[[ 38  21 -10 -37 -34 -21 -11 -24 -33 -21   8  41  51  47]
 [ 45  29   6 -25 -37 -28 -12 -19 -32 -30  -7  26  48  50]
 [ 50  42  24  -5 -30 -38 -23 -16 -22 -32 -27  -4  25  46]
 [  6  35  52  50  40  18 -10 -35 -35 -22 -11 -23 -34 -17]
 [ 49  48  38  10 -13 -34 -40 -21 -17 -24 -37 -22   3  32]
 [-14  22  40  53  48  39   3 -21 -38 -31 -14 -16 -29 -33]]
|
[[ 50  42  24  -5 -30 -38 -23 -16 -22 -32 -27  -4  25  46]
 [ 49  48  38  10 -13 -34 -40 -21 -17 -24 -37 -22   3  32]
 [ 45  29   6 -25 -37 -28 -12 -19 -32 -30  -7  26  48  50]
 [ 38  21 -10 -37 -34 -21 -11 -24 -33 -21   8  41  51  47]
 [  6  35  52  50  40  18 -10 -35 -35 -22 -11 -23 -34 -17]
 [-14  22  40  53  48  39   3 -21 -38 -31 -14 -16 -29 -33]]

[[-28  -6  -6   1  -5  53]
 [ -9  51 -40  34  50  62]
 [ 33  16 -25  15  19   7]
 [  8  17 -21  19  19  28]
 [-23   6  14   3   6   4]
 [ 42  22 -30  26  22  -5]
 [-19  21  -7  27  25   5]
 [-51 -28  39 -31 -30 -15]]
|
[[ 42  22 -30  26  22  -5]
 [ 33  16 -25  15  19   7]
 [  8  17 -21  19  19  28]
 [ -9  51 -40  34  50  62]
 [-19  21  -7  27  25   5]
 [-23   6  14   3   6   4]
 [-28  -6  -6   1  -5  53]
 [-51 -28  39 -31 -30 -15]]

[[ -7 -48  13  -9 -18 -32  24 -16  10]
 [-12 -53  14 -14 -16 -34  26 -16   9]
 [-19 -20  17   0  -3 -28  42  11  15]
 [-24 -31  -2 -18  -4 -24  45   3  -2]
 [-22 -19  11 -13   1 -22  52  19  11]
 [-20 -42  17 -13  -8 -32  32  -6   9]]
|
[[ -7 -48  13  -9 -18 -32  24 -16  10]
 [-12 -53  14 -14 -16 -34  26 -16   9]
 [-19 -20  17   0  -3 -28  42  11  15]
 [-20 -42  17 -13  -8 -32  32  -6   9]
 [-22 -19  11 -13   1 -22  52  19  11]
 [-24 -31  -2 -18  -4 -24  45   3  -2]]

[[-30 -50 -30 -13]
 [-33 -58   3   6]
 [-32 -59  -3   4]]
|
[[-30 -50 -30 -13]
 [-32 -59  -3   4]
 [-33 -58   3   6]]

[[-11 -14  22 -25  22 -15  -5 -44  21 -16  21  44  -2 -10  20  18]
 [-13 -22  27 -19  22 -12  -7 -32  14 -18  16  43  -2  -6  40   5]
 [-12 -22  30 -23  23 -14  -7 -28  20 -13  16  46  -5 -10  39   5]
 [-10 -19  24 -24  20 -14  -4 -34  19 -15  18  44  -6  -9  29  11]]
|
[[-10 -19  24 -24  20 -14  -4 -34  19 -15  18  44  -6  -9  29  11]
 [-11 -14  22 -25  22 -15  -5 -44  21 -16  21  44  -2 -10  20  18]
 [-12 -22  30 -23  23 -14  -7 -28  20 -13  16  46  -5 -10  39   5]
 [-13 -22  27 -19  22 -12  -7 -32  14 -18  16  43  -2  -6  40   5]]

[[-12  13  -2]
 [ 25 -58 -13]
 [-26  51   9]
 [ -8  20   5]
 [ 11 -33 -11]
 [ -6  31  13]
 [ 13 -34 -13]
 [  1 -31 -17]]
|
[[ 25 -58 -13]
 [ 13 -34 -13]
 [ 11 -33 -11]
 [  1 -31 -17]
 [ -6  31  13]
 [ -8  20   5]
 [-12  13  -2]
 [-26  51   9]]

[[ 42  26  45  40]
 [-45  36 -46  10]
 [ 29 -52  30 -31]
 [ 39 -43  40 -19]
 [ 33 -49  34 -27]
 [-41 -32 -42 -44]
 [-21  57 -20  39]
 [-20 -52 -21 -53]
 [ 35 -48  36 -25]
 [ 27 -54  28 -34]
 [-24 -50 -25 -52]]
|
[[ 42  26  45  40]
 [ 39 -43  40 -19]
 [ 35 -48  36 -25]
 [ 33 -49  34 -27]
 [ 29 -52  30 -31]
 [ 27 -54  28 -34]
 [-20 -52 -21 -53]
 [-21  57 -20  39]
 [-24 -50 -25 -52]
 [-41 -32 -42 -44]
 [-45  36 -46  10]]

[[-10 -25   2 -40 -27 -11  30 -33  16 -13  10 -26 -33  20  -1]
 [ 11  53 -10  -3  14 -39  -9 -45  13  -5   9 -10  -7 -53  19]]
|
[[ 11  53 -10  -3  14 -39  -9 -45  13  -5   9 -10  -7 -53  19]
 [-10 -25   2 -40 -27 -11  30 -33  16 -13  10 -26 -33  20  -1]]
